(in the rows, 128 means zero)
Each path below is one point turned by a fixed rotation once a step. After each direction that follows a path, write how fast that rotation turns it, in degrees per step (0 if it stays still).
Each turn is a multiple of 5 degrees from 10 to 175, or 0.
Each row of a path follows its step; steps can be skipped.

step 6: [120 133 144 131 109 127 147 125 131 132 123 110 120 132 123 131 121 124
 128 131 126 126 131 124 127 139 135 132 126 125 123 110 123 130 121 131
 119 113 126 122 122 132 117 126 125 131 125 127]
step 8: [141 132 132 110 136 130 128 126 119 116 123 129 138 131 120 130 116 128
 130 132 129 130 125 122 114 132 139 128 150 121 130 141 127 135 120 127
 144 137 134 125 130 124 125 130 122 135 126 136]
step 9: [114 124 127 131 122 115 115 120 144 132 133 129 121 114 121 126 137 127
 135 124 128 142 122 118 126 144 127 117 124 132 131 129 139 132 122 131
 112 123 130 130 141 135 118 128 134 127 126 126]
step 11: [123 123 141 129 127 125 114 125 122 118 129 129 135 132 120 121 132 135
 122 137 132 125 127 131 141 118 126 111 119 117 121 133 116 131 126 130
 135 128 142 117 119 122 139 150 119 125 129 130]
step 12: [134 111 126 119 144 130 134 130 135 138 131 122 139 128 135 128 126 130
 131 131 127 139 114 126 119 136 135 134 141 122 124 129 133 143 125 141
 123 134 134 135 122 135 124 115 123 127 117 114]
step 13: [129 152 117 133 127 120 118 133 131 118 139 123 134 121 116 126 133 136
 137 117 138 136 138 125 137 135 121 128 130 128 131 129 136 116 134 132
 128 123 122 134 144 124 128 120 127 125 141 126]
step 15: [128 128 147 134 139 126 119 132 130 139 125 117 134 128 146 120 128 133
 132 127 127 123 126 112 127 112 122 123 123 132 118 131 128 136 137 127
 124 115 141 133 123 128 128 135 125 115 128 129]
step 16: [125 116 130 131 129 125 140 127 118 117 139 126 138 123 129 126 132 133
 128 120 132 131 122 134 131 129 142 145 135 115 117 123 128 121 128 135
 122 138 107 122 122 124 128 115 126 127 141 118]
step 18: [125 127 142 120 135 134 133 111 129 136 117 125 119 126 126 133 120 131
 134 122 123 118 138 133 133 123 115 123 143 135 120 129 139 138 117 118
 132 117 115 137 131 124 128 123 138 127 117 130]
step 19: [127 137 133 138 117 128 117 123 123 123 135 123 130 122 142 129 133 125
 132 135 116 120 122 124 115 120 142 142 106 123 124 131 127 125 130 129
 114 115 127 134 129 129 127 136 125 133 139 127]
Speeds:
[124 120 125 133 124 126 128 124 128 125 127 128 127 126 128 129 127 127
 128 131 126 128 127 130 127 130 128 127 123 126 126 129 127 129 125 130
 128 129 131 129 130 130 130 126 129 132 131 125] => 145

step 1: [116 131 138 134 125 116 126 118 136 137 123 123 129 122 114 120 136 110
 129 136 130 135 126 126 140 123 141 120 122 119 125 110 120 134 131 135
 126 121 107 126 138 130 128 127 118 127 133 110]
step 3: [122 143 131 124 124 144 131 139 130 128 117 118 131 121 135 125 126 129
 128 134 140 139 127 117 131 138 135 127 123 142 114 122 128 142 136 130
 108 120 138 124 130 126 131 143 123 124 121 109]
step 5: [139 126 112 132 120 133 126 119 139 134 139 116 143 126 134 130 139 128
 138 114 130 121 113 126 127 140 128 134 129 138 124 140 127 135 118 125
 120 117 126 122 139 131 117 127 112 134 135 115]
step 8: [137 131 120 143 124 136 114 131 130 123 133 118 138 111 135 140 143 106
 141 129 147 125 122 125 130 134 127 142 123 136 133 129 126 129 125 122
 108 131 125 132 129 132 128 129 120 128 124 129]
step 9: [122 136 123 130 117 136 117 137 132 122 133 133 151 136 133 137 135 134
 118 140 136 137 122 124 151 111 133 128 124 123 143 116 127 128 120 121
 120 126 125 118 140 121 130 132 129 131 125 130]
step 13: [126 121 129 133 118 138 131 129 129 130 105 125 130 130 128 125 145 121
 135 126 145 140 129 128 128 129 109 133 128 128 126 119 141 131 133 147
 124 126 132 136 133 121 122 136 113 130 120 109]
step 14: [106 129 124 131 124 121 124 126 142 129 105 128 142 123 116 138 128 120
 125 134 140 130 125 134 133 137 132 124 124 125 145 129 121 135 138 127
 136 123 119 116 137 140 131 125 111 134 130 122]
step 15: [133 128 123 114 120 118 116 121 138 124 129 128 140 133 134 135 122 137
 135 110 141 133 118 137 141 135 120 130 122 140 115 117 126 139 131 128
 133 111 116 120 136 131 129 133 128 129 126 115]
step 17: [109 135 132 131 132 129 128 141 135 134 128 112 136 121 121 140 134 137
 135 127 131 126 121 123 141 141 138 127 118 123 135 131 112 142 121 140
 141 126 111 124 124 128 119 122 117 126 126 122]
step 20: [113 136 120 137 125 133 115 132 132 135 138 135 138 124 130 139 140 138
 146 123 126 122 115 116 141 138 139 123 136 131 120 136 128 144 127 137
 128 116 130 134 119 134 125 134 124 129 136 115]
Speeds:
[129 131 128 129 128 130 126 128 129 126 129 127 125 128 132 127 129 126
 127 132 125 130 129 131 133 125 133 127 126 123 125 130 130 127 128 130
 128 129 127 132 124 129 127 132 128 129 133 126] => 40
[129 126 124 124 125 128 127 128 130 125 126 125 131 131 131 123 126 130
 129 127 127 135 126 129 129 125 129 127 131 131 129 128 126 127 126 126
 124 128 129 130 126 123 128 125 130 129 126 129] => 110
[131 130 123 130 126 127 127 133 128 130 134 127 131 129 128 127 128 125
 126 128 130 124 126 123 125 127 129 129 129 123 128 127 127 127 128 129
 127 126 133 129 125 129 130 127 130 130 128 129] => 25
[130 127 129 128 131 130 125 127 124 133 125 129 127 132 126 131 125 124
 130 130 127 130 127 126 127 125 131 128 127 129 129 123 128 127 133 127
 127 130 129 127 129 125 126 127 127 133 130 129] => 145

step 3: [129 135 121 130 115 130 137 139 123 116 134 135 139 146 144 128 116 137
 119 145 133 139 127 122 123 125 131 123 138 131 128 113 115 120 130 132
 118 132 130 128 134 131 117 122 129 128 131 116]
step 4: [117 148 113 110 118 127 120 135 138 130 124 123 137 139 134 125 124 128
 139 130 115 135 137 126 132 124 137 125 139 146 130 125 132 123 136 137
 122 130 133 132 122 118 132 125 137 136 124 131]
step 5: [129 127 121 105 131 137 143 130 109 128 128 123 132 125 126 138 124 132
 123 131 114 118 128 126 132 129 124 119 126 141 129 117 138 132 126 142
 120 131 141 133 129 117 121 132 118 139 127 114]
step 6: [129 135 127 118 118 140 121 128 131 124 134 139 128 123 119 141 132 128
 123 133 136 142 124 124 140 122 120 126 126 128 141 123 134 117 119 137
 126 136 123 137 132 125 133 119 134 147 135 107]
step 8: [131 131 128 124 123 127 120 135 122 122 129 146 146 121 136 134 134 129
 140 156 130 123 120 130 115 115 142 122 124 130 134 116 133 126 129 138
 131 134 133 126 129 123 121 128 122 135 118 128]
step 9: [111 138 122 122 135 130 133 132 125 127 134 128 137 124 134 134 120 135
 126 141 128 133 131 117 120 137 152 123 124 130 131 134 132 124 129 153
 129 131 119 134 123 132 135 115 140 129 134 120]
step 10: [124 132 129 106 129 134 131 136 117 134 124 116 114 128 132 128 118 130
 127 133 137 137 128 128 128 125 135 106 134 130 131 115 138 133 127 133
 135 138 121 132 132 119 115 111 129 136 126 137]
step 11: [130 124 121 137 116 125 132 133 120 113 127 120 132 132 127 130 133 135
 113 135 136 130 131 122 124 121 127 120 130 130 138 121 124 130 123 140
 118 141 131 129 127  99 139 115 128 143 123 125]
step 18: [135 141 135 120 127 137 124 141 120 134 128 127 139 115 126 131 117 130
 127 140 139 136 129 123 125 126 119 123 131 134 125 128 130 131 120 142
 118 128 135 130 130 131 111 118 125 151 143 122]
step 19: [114 139 130 117 114 131 127 129 128 126 125 129 134 121 126 132 132 115
 113 144 133 130 135 134 119 104 130 130 128 132 132 115 128 129 128 142
 134 129 120 133 111 124 137 124 132 142 127 127]
Speeds:
[124 128 127 125 127 127 127 130 123 128 127 132 129 128 127 122 127 127
 129 131 127 131 130 128 125 127 130 127 130 126 131 129 123 125 133 130
 130 126 128 126 124 131 126 129 128 124 128 127] => 65
[127 125 129 126 126 128 127 126 123 127 122 128 128 127 130 131 132 123
 128 126 127 124 128 127 127 125 129 126 131 130 124 126 128 129 128 127
 130 128 126 124 125 124 129 130 124 128 126 130] => 125
[128 124 130 126 129 130 128 129 123 128 128 129 126 128 131 129 126 130
 130 127 133 132 130 123 130 133 125 126 126 129 126 128 130 123 127 125
 131 127 124 132 127 128 129 128 128 128 131 127] => 95
[133 130 131 126 127 130 130 131 124 127 128 129 127 130 128 127 127 130
 127 124 129 125 123 129 130 126 127 126 124 127 126 124 128 127 130 132
 130 129 130 129 131 131 123 129 125 125 127 132] => 145
[128 129 128 126 124 126 129 129 128 127 126 132 130 127 124 127 126 129
 125 123 126 127 131 129 126 131 125 128 129 128 133 124 131 129 129 127
 128 126 130 127 126 129 130 125 124 131 133 130] => 55

step 1: [126 122 134 137 116 118 125 121 135 124 133 127 128 141 127 107 128 116
 110 118 120 138 106 120 132 128 127 131 134 120 112 128 131 130 131 142
 122 126 132 133 139 124 114 120 139 135 127 125]
step 2: [145 137 146 137 121 115 130 132 132 115 121 129 133 112 139 133 130 124
 135 120 144 130 125 124 139 122 131 122 121 132 134 129 120 132 138 117
 115 129 134 113 115 115 129 122 126 120 133 115]
step 8: [128 131 142 124 125 123 134 131 124 124 143 120 123 130 133 132 131 123
 129 120 125 123 124 151 137 119 141 133 117 145 129 137 120 114 136 132
 127 128 143 121 112 126 119 120 124 117 129 108]
step 10: [128 143 139 134 122 111 133 120 125 134 138 120 134 120 129 135 121 118
 123 115 139 139 111 131 130 118 119 115 126 142 123 130 144 128 139 122
 130 123 131 126 125 121 125 120 125 120 143 112]
step 11: [125 128 125 126 120 120 119 116 146 118 118 140 122 139 145 117 133 134
 120 124 124 142 116 116 140 115 133 138 137 119 127 130 118 134 124 122
 112 133 134 126 126 124 119 142 126 119 131 127]
step 14: [141 121 131 112 126 137 134 143 134 131 135 112 130 126 139 136 122 129
 134 123 129 116 113 135 139 129 136 130 121 124 134 140 123 124 122 131
 137 129 135 122 131  96 122 129 132 123 123 124]
step 15: [126 133 135 131 132 122 113 131 121 137 124 125 134 134 136 132 134 127
 126 115 118 113 125 117 110 121 131 142 121 136 142 118 116 131 142 121
 130 138 125 132 126 134 110 139 140 140 130 139]
step 18: [134 139 128 119 111 109 138 130 114 133 136 129 127 117 117 128 136 130
 130 117 118 127 120 127 150 109 132 111 130 133 130 129 129 125 146 126
 138 127 127 124 121 134 128 127 119 120 133 122]
step 19: [120 137 132 129 120 136 123 104 134 122 135 137 128 145 145 115 125 130
 118 132 125 146 124 116 128 132 132 126 127 131 119 138 130 123 143 122
 129 137 134 127 133 119 117 125 132 123 146 138]
step 20: [135 135 133 122 121 115 137 134 134 138 143 127 134 125 131 128 124 144
 137 116 131 133 119 117 139 115 137 123 133 130 140 123 133 131 117 126
 121 120 135 114 129 109 131 132 122 133 138 110]
Speeds:
[129 125 129 128 129 127 123 127 132 132 129 129 127 127 126 123 132 128
 129 130 125 127 128 128 130 123 128 131 131 130 129 126 131 129 127 129
 132 128 127 128 134 127 128 123 127 127 125 128] => 175
[130 130 125 130 128 128 127 130 129 124 130 128 125 128 129 131 126 125
 131 125 130 129 133 133 127 128 128 129 129 129 130 127 128 130 130 125
 131 133 127 126 130 126 126 123 126 126 131 127] => 175
[125 128 125 127 133 128 125 127 129 128 129 125 126 129 125 133 125 133
 126 128 126 127 128 125 131 131 128 131 125 128 132 129 128 125 125 126
 130 131 127 126 127 125 129 127 131 131 125 126] => 45
[130 131 128 127 127 129 126 127 128 130 128 128 127 130 127 127 128 130
 130 122 124 129 128 133 132 130 125 131 129 132 124 129 130 131 129 127
 128 128 128 128 124 132 131 132 132 125 126 126] => 140
[130 129 126 125 128 129 128 131 129 127 129 131 127 131 128 126 130 126
 128 131 129 131 125 128 130 135 128 127 130 129 126 128 125 127 124 133
 129 132 130 127 129 124 125 128 131 124 127 132] => 140
[126 128 126 125 128 125 127 124 128 127 128 128 128 126 127 131 130 126
 130 130 128 131 127 128 128 125 123 127 128 128 128 136 128 130 124 128
 129 131 124 127 128 131 125 131 123 127 129 130] => 55
